In the data rows, zero lies at 4.5, halfway between 4 and 5.
Here is a table of points, one per row:
tensor([7, 6, 3, 7, 5, 5, 3, 6, 6, 5, 6, 5, 4, 6, 4, 7, 5, 4, 6, 7, 7, 6,
        4, 7, 1, 6, 7, 5, 4, 7, 5, 8])
tensor([5, 6, 7, 7, 5, 7, 6, 8, 3, 7, 5, 6, 4, 5, 5, 8, 7, 6, 7, 4, 6, 7,
        6, 5, 6, 7, 4, 3, 6, 3, 8, 5])
tensor([7, 4, 6, 4, 3, 5, 6, 3, 5, 8, 4, 6, 5, 6, 6, 4, 7, 2, 4, 4, 7, 7,
        6, 4, 8, 7, 6, 4, 5, 5, 6, 6])
tensor([7, 6, 6, 7, 7, 6, 6, 9, 8, 7, 7, 6, 7, 5, 6, 5, 6, 6, 1, 5, 6, 6,
        6, 2, 4, 7, 4, 4, 7, 6, 6, 6])
tensor([4, 8, 7, 6, 6, 3, 6, 4, 6, 6, 4, 6, 5, 4, 6, 3, 6, 8, 5, 4, 7, 2,
        6, 5, 6, 6, 5, 7, 7, 4, 6, 8])
tensor([7, 6, 6, 4, 8, 5, 7, 4, 5, 3, 5, 6, 5, 7, 6, 3, 5, 5, 6, 4, 7, 7,
        3, 5, 6, 8, 4, 4, 4, 4, 3, 6])
tensor([5, 6, 5, 8, 5, 6, 7, 4, 4, 4, 6, 7, 4, 2, 6, 7, 6, 4, 8, 3, 7, 6,
        4, 3, 6, 6, 6, 9, 6, 8, 4, 6])
tensor([4, 6, 6, 6, 7, 6, 6, 6, 7, 7, 7, 7, 5, 6, 6, 6, 7, 5, 6, 6, 7, 6,
        5, 9, 6, 6, 5, 3, 6, 6, 7, 5])
tensor([3, 5, 6, 8, 4, 6, 6, 7, 5, 4, 8, 6, 4, 9, 8, 3, 4, 4, 4, 3, 7, 6,
        7, 4, 5, 4, 7, 4, 3, 5, 4, 7])
tensor([7, 6, 4, 6, 5, 5, 6, 8, 5, 5, 7, 3, 5, 6, 5, 5, 4, 4, 7, 3, 7, 8,
        6, 4, 8, 3, 3, 8, 2, 6, 5, 6])
tensor([5, 1, 7, 4, 6, 8, 5, 4, 4, 6, 4, 6, 3, 4, 8, 4, 7, 5, 5, 4, 7, 6,
        5, 4, 6, 6, 5, 5, 7, 4, 6, 6])
tensor([7, 7, 5, 7, 3, 7, 7, 4, 6, 5, 5, 5, 3, 7, 5, 4, 6, 4, 8, 7, 5, 7,
        6, 2, 6, 4, 6, 4, 7, 2, 6, 6])
tensor([6, 6, 6, 6, 5, 7, 5, 6, 6, 7, 6, 7, 8, 6, 6, 5, 6, 7, 7, 7, 7, 6,
        6, 4, 6, 6, 3, 6, 6, 5, 6, 6])
tensor([4, 5, 2, 5, 3, 5, 3, 4, 4, 4, 2, 4, 5, 5, 8, 5, 4, 5, 5, 5, 8, 7,
        7, 5, 4, 9, 4, 5, 5, 5, 5, 6])
tensor([6, 4, 7, 4, 7, 3, 8, 5, 4, 6, 5, 7, 3, 4, 6, 5, 3, 4, 5, 4, 6, 6,
        2, 5, 5, 7, 4, 4, 5, 4, 9, 6])
tensor([7, 6, 7, 5, 3, 6, 7, 7, 5, 6, 6, 5, 3, 6, 7, 7, 5, 6, 6, 7, 5, 6,
        6, 7, 7, 7, 2, 5, 6, 7, 2, 6])
tensor([4, 7, 4, 6, 4, 6, 7, 4, 9, 5, 2, 5, 4, 4, 5, 6, 6, 7, 4, 5, 6, 8,
        6, 4, 7, 4, 5, 4, 6, 7, 7, 5])
tensor([7, 6, 4, 6, 6, 7, 6, 7, 8, 3, 5, 5, 7, 6, 7, 5, 6, 7, 7, 1, 3, 6,
        6, 7, 6, 6, 6, 4, 5, 5, 6, 7])
tensor([5, 6, 8, 4, 4, 5, 3, 5, 4, 4, 5, 5, 5, 5, 7, 7, 4, 5, 5, 4, 7, 7,
        4, 4, 3, 5, 4, 4, 5, 4, 4, 7])
tensor([7, 7, 4, 4, 5, 7, 6, 4, 3, 4, 8, 4, 4, 3, 5, 6, 9, 5, 3, 4, 6, 4,
        7, 5, 6, 6, 5, 4, 7, 4, 2, 8])
tensor([5, 6, 4, 5, 4, 5, 7, 6, 4, 4, 7, 8, 4, 7, 6, 5, 4, 5, 5, 6, 8, 6,
        8, 7, 6, 4, 4, 4, 6, 3, 4, 5])
tensor([6, 7, 6, 6, 4, 5, 2, 3, 5, 5, 7, 6, 3, 7, 7, 5, 4, 5, 7, 3, 6, 1,
        5, 4, 5, 4, 4, 4, 4, 8, 5, 3])
tensor([6, 5, 3, 6, 7, 4, 4, 4, 6, 4, 8, 7, 5, 5, 5, 4, 2, 5, 7, 4, 5, 7,
        8, 5, 6, 7, 4, 4, 8, 3, 5, 7])
tensor([6, 6, 4, 9, 3, 8, 7, 3, 4, 5, 5, 5, 5, 5, 5, 4, 3, 6, 2, 3, 6, 6,
        4, 9, 7, 4, 4, 4, 8, 4, 4, 4])
tensor([8, 7, 7, 7, 8, 4, 6, 4, 4, 3, 5, 6, 6, 3, 7, 8, 3, 3, 3, 5, 6, 6,
        9, 5, 6, 4, 4, 5, 5, 3, 6, 7])
tensor([6, 5, 5, 4, 4, 4, 6, 5, 4, 6, 3, 5, 9, 4, 7, 5, 4, 5, 5, 4, 3, 5,
        3, 4, 4, 4, 4, 5, 5, 4, 4, 3])
tensor([6, 6, 4, 3, 5, 5, 4, 5, 5, 5, 6, 7, 6, 4, 5, 6, 5, 4, 4, 4, 9, 5,
        3, 5, 8, 3, 6, 4, 4, 4, 4, 6])
tensor([4, 7, 7, 7, 5, 4, 6, 4, 6, 8, 6, 6, 4, 8, 7, 8, 6, 2, 5, 3, 6, 6,
        5, 6, 6, 6, 3, 8, 8, 4, 5, 6])
tensor([7, 7, 8, 3, 4, 3, 6, 5, 8, 2, 7, 6, 6, 4, 7, 4, 6, 7, 4, 5, 7, 6,
        6, 4, 7, 7, 5, 4, 6, 6, 6, 5])
tensor([7, 5, 7, 6, 7, 7, 5, 7, 4, 8, 6, 7, 5, 6, 5, 3, 5, 3, 7, 5, 6, 6,
        5, 4, 7, 6, 6, 4, 8, 7, 4, 6])
tensor([3, 5, 4, 5, 5, 5, 3, 5, 5, 5, 7, 8, 4, 4, 7, 6, 4, 5, 3, 4, 2, 7,
        4, 4, 8, 5, 4, 4, 4, 6, 5, 7])
tensor([6, 8, 5, 5, 5, 5, 6, 7, 4, 4, 3, 9, 3, 4, 7, 3, 8, 4, 4, 5, 3, 7,
        8, 5, 4, 5, 4, 5, 4, 4, 4, 6])
tensor([7, 6, 6, 6, 7, 6, 6, 5, 4, 8, 5, 8, 3, 6, 6, 6, 5, 8, 6, 6, 6, 6,
        7, 6, 7, 6, 8, 7, 3, 5, 4, 5])
tensor([4, 5, 8, 7, 8, 7, 6, 3, 5, 4, 5, 4, 4, 6, 6, 4, 4, 4, 5, 6, 6, 6,
        6, 4, 5, 7, 3, 4, 3, 6, 4, 6])
tensor([4, 6, 4, 8, 7, 6, 5, 4, 5, 4, 7, 6, 5, 5, 7, 5, 5, 5, 5, 9, 5, 4,
        3, 4, 8, 5, 3, 4, 4, 3, 4, 7])
tensor([6, 5, 4, 4, 6, 5, 7, 3, 7, 4, 6, 7, 6, 7, 4, 9, 7, 4, 7, 5, 4, 4,
        7, 3, 6, 5, 5, 3, 6, 3, 5, 4])
tensor([3, 2, 4, 4, 4, 3, 7, 5, 6, 4, 5, 7, 5, 5, 5, 4, 8, 5, 5, 5, 6, 7,
        7, 5, 6, 3, 4, 5, 6, 5, 5, 8])
tensor([3, 7, 5, 8, 5, 2, 6, 5, 3, 6, 6, 7, 7, 6, 5, 5, 6, 4, 6, 4, 7, 7,
        7, 4, 6, 7, 5, 3, 7, 6, 3, 6])
tensor([4, 6, 6, 4, 7, 7, 6, 3, 4, 7, 7, 6, 8, 5, 6, 7, 6, 8, 5, 4, 6, 7,
        7, 4, 5, 5, 5, 4, 6, 7, 6, 7])
tensor([6, 6, 2, 6, 7, 5, 6, 7, 3, 5, 3, 6, 5, 7, 7, 7, 7, 4, 6, 5, 7, 3,
        6, 5, 6, 5, 3, 3, 6, 8, 7, 7])
Along one direction, these points spread out more than along any other. Take the direction at right angles to it along which they spread out most. Then take the direction at right angles to both along which they spread out most. Go by this last direction. How many in every 100 of the points above lie lower along it than each point below? Round to a whole number. More than half of the points above lie lower than the first one.
tensor([4, 6, 3, 5, 5, 6, 6, 7, 3, 4, 7, 4, 5, 6, 8, 6, 6, 6, 6, 7, 5, 6,
        7, 4, 7, 6, 8, 6, 7, 5, 6, 4]) -> 83
tensor([7, 7, 6, 6, 2, 5, 7, 7, 4, 4, 5, 7, 7, 6, 6, 4, 4, 6, 7, 7, 5, 6,
        6, 5, 6, 4, 5, 3, 6, 8, 7, 8]) -> 78
tensor([5, 3, 5, 4, 4, 7, 8, 6, 5, 4, 6, 7, 4, 3, 2, 5, 3, 4, 4, 5, 6, 2,
        7, 4, 5, 6, 5, 5, 5, 5, 5, 3]) -> 45
tensor([5, 7, 4, 4, 5, 8, 7, 4, 3, 4, 7, 7, 4, 9, 3, 6, 6, 7, 5, 4, 6, 7,
        4, 3, 6, 5, 3, 6, 7, 5, 7, 7]) -> 63
tensor([7, 6, 5, 5, 8, 5, 7, 7, 5, 4, 4, 5, 4, 7, 7, 7, 3, 4, 6, 5, 7, 6,
        4, 4, 7, 4, 8, 5, 9, 7, 5, 6]) -> 38
tensor([8, 4, 4, 8, 6, 2, 6, 3, 4, 4, 8, 6, 5, 6, 6, 5, 8, 9, 5, 6, 5, 6,
        6, 5, 6, 4, 4, 6, 6, 5, 7, 4]) -> 80
tensor([6, 6, 7, 5, 5, 7, 6, 5, 4, 3, 7, 6, 8, 6, 5, 6, 7, 3, 5, 8, 5, 6,
        7, 8, 7, 7, 7, 8, 5, 7, 8, 6]) -> 63
tensor([6, 7, 3, 6, 7, 8, 6, 4, 6, 4, 8, 6, 5, 3, 8, 3, 7, 4, 6, 4, 8, 7,
        6, 5, 5, 3, 4, 4, 6, 6, 8, 4]) -> 75
tensor([4, 8, 5, 3, 5, 5, 9, 4, 4, 9, 8, 3, 4, 4, 7, 4, 4, 4, 5, 5, 5, 6,
        5, 5, 5, 7, 5, 4, 4, 4, 5, 7]) -> 28
tensor([3, 6, 5, 4, 7, 4, 2, 6, 4, 5, 5, 2, 4, 5, 3, 4, 5, 4, 4, 5, 4, 6,
        6, 5, 7, 4, 5, 5, 5, 5, 5, 4]) -> 43
